(in the rows, 128 means zero)
Each row of T is roughly a mix of the hidden directions of one of 4 groups.
T (140 x 10):
[[110 145 139 104 120 109 143 166 103  90]
 [105 169 128  90 108 122 153 123 153 141]
 [ 95 135 108 152 132 101 135 161 162 112]
 [112 172 140 111 141 134 116 121  79 130]
 [132  88 123 127 112 106 152 167 127  98]
 [117 114 141  90 170 148 126 123  94 139]
 [123 104  89 140 145 123 109 154  86 122]
 [ 84 125 144 162 107 117 118 127 136  91]
 [119 110 160 127 108 108 171 125 156 106]
 [118 136 127 150 147 122 149 123 182 160]
 [132 160 128 131 164 168 115 101 138 148]
 [122  85 144 116 148  89 113 140 140 102]
 [116 166 123 118 139 174 112 120  98 145]
 [122 133 125 134 104  69 136 142 101 113]
 [122 168 123  97 123  80 140 143 120 120]
 [140 154 136 173 150 112 155 132  97 123]
 [ 84 128 108 134 118 114  99  96 130 158]
 [139 159 127 175 122  97 140 157 142 133]
 [126  85 134 133 111  95 137 158 133  94]
 [142 123 108 103 121  97 120  99 134 174]
 [137 127 106  99 135 123  99 126  95 173]
 [155 133 150 157 135 136 162 133 154  91]
 [150 143 117 154 135 150 133 162 127  81]
 [152 119 134 111 153 114 127 107 126 184]
 [147  92 124 147 113  93 158 153 139 111]
 [151 102 125 159 134 117 150 119 164  92]
 [140 140 113  71 124  98 104 136 121 133]
 [106 125 162 115 154 122 177 120 133 148]
 [ 87 145  96 130  95 148 133 143 105 116]
 [109 132  88 170 113  92 118 125 131 135]
 [118 121 115 144 149 155 110  90 170 137]
 [153 124 112 122 121 108 152 151  78 107]
 [ 95 113 133  79 133 156 113 148 121 116]
 [143 133 116 144 148 117 119  93  97 172]
 [121 176 116 124 160 128 112 103 105 149]
 [147  68 134 119 111 136 140 142 136 104]
 [116 119 145 167 160 118 165 120 157 125]
 [141 120 105 112 109 161  94 147 128  90]
 [142 118  82 121 101 140  90 109 127 143]
 [105 123 130 142 157 113 128 123 187 140]
 [136 129 177  98 146 155 153 143 125 116]
 [119 141 140 132 161 185 112 109 127 118]
 [ 91 135 153 141  92  98 147 121 111 110]
 [109 118 121 130  82 112 167 126 152 108]
 [114 103 120  92 106 130 105  96 147 156]
 [107 110 157 148 164 132 154 134 165 123]
 [106 101  95 111 133 142 104 139  88 110]
 [136 160 121 149 150 140  91 155 101 146]
 [102  98 100 139 120 119 136 159  95 102]
 [112 137 132 119 100  78 142 145  96 112]
 [111 181 160 105 120 132 143 113 115 136]
 [110 101 122  92 109 129 101  94 146 149]
 [130  96 104  91 131 135  86 148 142 128]
 [133 121 127 115  98  76 147 151 103 121]
 [148 113  92 104  90 142 162 127 140 124]
 [128  90 134 126  87 100 142 160 128 112]
 [ 89  97 125  94 151 135 134 128 105 102]
 [122 127 137 126 136 148 129 145  99  67]
 [114 107 155  81 153 132 145 123 142 155]
 [107 154 108 136 131 163 139 151  84 132]
 [116 122 129 144 109  84 159 131 142  89]
 [146 129 146 128 144  78 121 131 139 171]
 [140  91  94 111  94 126 152 144 130 108]
 [150 120 121 141 105 147  99 128  76 117]
 [127  76 102  96 115 119 146 147 133 124]
 [ 92 153 134 157  89 117 154 120 144 124]
 [128 134 108  94 107 113 123 167  96 103]
 [143 125 125 136  77 114 141 118 172 140]
 [149 146  92 159 116 131  96 122  96 140]
 [120 129 129 112 142 171 114  93 156 157]
 [130  70 106 144 123 129 123 133 160 113]
 [125 106 109 124 100  74 150 145 135 125]
 [118 122 154  97 167 109 116 122 167 138]
 [130 127 124 126  97 151 138 161  83 102]
 [114  90 100 121 121 119 152 161 108 100]
 [109 157 132 145 145  95 119 122 172 148]
 [146 133 112  90  99 134 152 114 170 133]
 [164 121 127 120 133 114  89 143  83 129]
 [125 157 127 144 158 134  86 155 100 140]
 [140 167 134 154 152 113 142  89 144 112]
 [123 104 119  95 119 127 102  92 142 166]
 [ 85 109 124 161 121 121  99 124 125  94]
 [170 128 113 169 120 101 111 144 136 145]
 [151  93 129 100 117 148 143 120 165 153]
 [154 121 139 113 168 135 142 108  95 160]
 [135 136 148 116 120 123 184 135 141  92]
 [114 130 174 150 168 119 142 132 155 131]
 [ 95 124 133 135  83 109 123  92 107 118]
 [136 139 115 156 159 138 123  87 167 130]
 [120  77 118 128 132 157 127 159 129  99]
 [139 119  85  97 103 120 160 121 107 112]
 [ 97 139 151 144 141 140 114 117 179 144]
 [133 169 119 114 129  89 145 100 134 155]
 [100 135 107 137 108 154 146 157  88 114]
 [100  98 100 130 133 129 118 150  85 105]
 [104 139 125 114 158 131  74 103 121 137]
 [162 146 125  88 142 144 144 137 115 164]
 [142 134 149 138  96 134 168 146 122  88]
 [156  77 120 144 146 139 102 127 105 118]
 [166 135 141 128 148 148 156 168 127 104]
 [158 116 167 138 143 152 128  98  97 137]
 [155 158 123 152  90 127 138 112 158 151]
 [130 120 139 195 145 122 115 124 118 116]
 [151 116 106 142 159 146 125  97 169 139]
 [148 154 113 128 120 118  98  98 164 157]
 [140  92 109 151 127 165 115  98 145 148]
 [142 107 116 112 125 167 157 146 150 163]
 [103 149  96 108 107 105 128 167 144 116]
 [167 105 129 159 140 133 155 126  89 130]
 [148 118 129 122 168 124  74 120 116 139]
 [166 122 156 155 144  99 143 156 144 133]
 [102 142 113 158 102 110 102 146 142  94]
 [145 141 131  68 132 106 106 125 124 146]
 [111  86 121 151 102 125  88 132 147 142]
 [114  90 137 139 111 153  91 158 109 121]
 [157 143 128 137 142 149 146 179 137 103]
 [160 137 125 127 165 142  87 118 113 155]
 [172  92 118 117 110 111 150 146 149 119]
 [128 124 131 129 137 168  79 134 109 158]
 [122 104 114  85 104 147  99 120 156 139]
 [ 92 118 131 121  98 107 118  85 115 150]
 [114 148 138 169 148  88 134 112 150 146]
 [136 147 129 177 107  97 132 138 134  95]
 [137 160  98 113  93 104 110 134  96 125]
 [139  63 111 119 109 117 125 142 135 125]
 [164 131  94 136 148 153 102 152 152 121]
 [145 103 112  94 142 144  96 102 134 158]
 [150 121 129  95 118 129 171 110 167 131]
 [165 128 109 135  73 145 133 124 142 126]
 [117 127 158 132 110 131 146 161 103  83]
 [149 127 122  93 105 133 113 129  76 113]
 [135 168  97 108 104  90 114 128 119 139]
 [110 171 153  90 122 109 105 143 129 128]
 [139 114 115  95 126 133 106 125 156 178]
 [132 111 112 104 123 159  93 117  98  96]
 [131 160 105 158  90 110 127 123 157 146]
 [146 110 110  83 108 161 154 135 119 139]
 [140 106 132  78 153 152 113 123 109 148]
 [152 113 148  92 159 155 161 127 125 141]
 [109 118 152 175 138 155 157 117 143 121]]

In each list below, one row fits none of the groups, and each other row fits one group, some only roughly. Which row is it?
  z841: [126 101 108 117  87 133  99  89 122 137]
  z716: [152 122 130 111 178 122 118 111 114 166]
  z478: [102 141 176 112 147 141 112 119 162 128]
  z235: [153 137 117 112 149 125  88  93 149 154]
  z552: [157 109  99 157 135 108 156 137  96 114]
  z265: [137 171 151 137 155 156 153 127 128 102]
  z228: [139 120 111 121 120 117  98  97 113 179]
  z332: [159 141 121  93 135 152 125 124  82 114]
  z833: [109 148 147 133 166 149 103 141  88 132]
  z116: [125 153 154 155 139 120 170 148  99 116]
 => z332
  z795: [122 139 132 103 112 156 100  94 149 162]
  z295: [153 145 169 129 159 114  96 139 148 139]
  z291: [100 110 121 113  97 101 107 148  93 144]
  z776: [134 157 144 182 113 105 130 121 149 140]
  z428: [111 163 142 139  94 134 125 148 162  99]
  z35: [147 131 113  82 115 121 161 151 101 115]
  z512: [ 94 133 152 147 119 124 159 122 132  81]
  z829: [123 147 132 135 157  82 156 150 153 136]
  z660: [140 116  92 118 146 145  85 117 129 162]
  z53: [118 130 132 134 150  81 107 168 122 106]
 => z428
  z711: [105 138  93 111  86 127 145 119  94 129]
  z896: [131 120 148 110 160 100 128 131 133 181]
  z227: [124 147 136  71 133 110 135 147 156 142]
  z161: [133  95 119 154 120 169 133  86 129 127]
  z514: [125 129  96 133 124 131  91  83 124 159]
  z75: [104 148 109 116 153 159 104 103  97 140]
  z46: [101 120 155 101  91 119 131 150 132  93]
  z21: [106 167 132 155  89 139 154 110 135 131]
  z613: [122 132 168 155 155 100  93 125 145 129]
  z211: [142 122  90 152 105 144 103 108 117  93]
  z964: [120 160 161 103 135 148 159  99 126 108]
  z607: [106 115 143 158 165 114 149 149 142  97]
  z333: [134 152 109 189 130 119 135 135 109 115]
  z52: [112 105  74 114  95 121 143 127 128 120]
  z143: [125 162 120 122 173 133 120 100  93 124]
 => z711
  z176: [107 122 159 135 162 111 146 154 166 122]
  z410: [155 134 102 114 101 142  94  95 113 149]
  z81: [137 174 148 137 156 161 139 118 124 104]
  z999: [117 117  94 154 121 102  78 132 116 126]
  z525: [121 104 156 147 106 122 150 144 145  82]
  z528: [128 131 168 109 129 115 155 173 140 111]
  z927: [106 178 150 128 149 146 121 111 100 127]
  z846: [137 148 151 101 113 144 160 116 172 138]
  z828: [111 105 102 114 116 125  84 141 109 161]
  z4: [138  95  93 124 118 123  84 129 115 102]
  z727: [116 100 140  83 124 123 120  96 139 161]
  z399: [162 142 126 159 113 132 146 149 116  83]
  z967: [151 154 160  91 134 123 115 123  89 132]
  z455: [113 133  93 140 104  88  98 106 114 135]
  z826: [116 124 165 153 160 153 120 111 158 146]
 => z455
  z293: [141 154 139 115 119  79 167 122 124 114]
  z14: [108 113 134 106 122 139 137 185 118 102]
  z957: [120 168 149 137 130  82 110 131 105 111]
  z697: [121 126 150 144 164  98 163 158 143 120]
  z404: [126 128 122 148 152 187 114 119 124 152]
  z595: [103 106 113 109 108  95 147 146 109  94]
  z93: [140 151 107 162 153 138 105 142  88 117]
  z329: [156 134 134 125 174 126 131 123 106 171]
  z203: [105 152 135 135 141 110 160 120 175 148]
  z576: [127 163 142 103 117 117 158 171 109 122]
  z66: [151 148 162 129 135 125 174 139 158 139]
 => z404
  z350: [105  87 121 109 112 103 135  96 134 157]
  z803: [141 105 125 127 168 131 109 151  81 124]
  z477: [ 85 118 137  99 153 115 115 118 133 166]
  z765: [125 164 115  99  93 113 146 156 105 130]
  z182: [139  92 119 130 133 172 146 108 152 155]
  z367: [127 139 139 113 131 108 139 181  94 108]
  z148: [107 168 160 123 141  98 150 135 154 130]
  z353: [165 145 151 157 130 103 164 138 130 108]
  z530: [ 99 135 156 133 117 128 161 141 135  80]
  z872: [132 133 115 125 152 181 104 136 137 161]
 => z350
  z281: [128 116  94 133 122 132  92  83 124 154]
  z102: [134  77 137 144 149 103 129 146 158 116]
  z513: [115 136  98 156 125 103  83 139 154 131]
  z476: [158 154 134 158 158 128 160 150 112 140]
  z19: [120 159  98 130 147 116 108 105 135 173]
  z507: [127 112  96 123 113 143 115  73 147 135]
  z540: [147 134 171 128 143 146 169 159 127 123]
  z772: [144 130 105 117  93 152 107  91 101 142]
  z453: [137 137  81 114 118 114 137 135 165 161]
  z140: [141 117 144 141 171  90 103 156 130 134]
  z651: [123 117 178 116 136 149 156 129 100 103]
  z58: [119 132  97 143 123  98  96  89 151 142]
 => z102
  z812: [138 105 163 155 177 126 114 119 139 131]
  z623: [ 99  88 110 150 117 134 102 158 125 108]
  z90: [137 107 148  81 158 147 123 149 104 123]
  z328: [126 154  90 117 146 152  97 109 115 155]
  z38: [112 126 115 150  86 144 128 130 138  79]
  z405: [ 96 152 117 141 155 149 108 116  87 138]
  z718: [146 111  94  98 108 156 167 133 128 123]
  z503: [146 112  88 153 127 114  81 141 129 138]
  z339: [127 166 116 111 130 133 139 165  92 102]
  z509: [139 147 155 141 150  80 144 157 137 138]
  z125: [127 145  98 120 141 116  96 124 107 177]
 => z339
  z676: [125 105 128 133 163 109 169 149 159 115]
  z460: [160  94 106 139 128 145 156 125  91 115]
  z522: [118 132  76 117  84 132 134 114 118 114]
  z852: [146  96 104 127 135 115 124 126 181 108]
  z222: [135 102 124 183 120 149 120 104 109 116]
  z267: [126 152 148 166 125  80 151 137 133 124]
  z202: [137 113 167 154 174 125 116 139 144 142]
  z837: [111 143 113  85  95 147 136  96 144 130]
  z625: [110 154 114 170  96  98 130 132 150 135]
  z436: [101 160 127 166 156 128 114 104 146 111]
  z169: [104 136 138  93 129 121 121 179 120 102]
 => z852
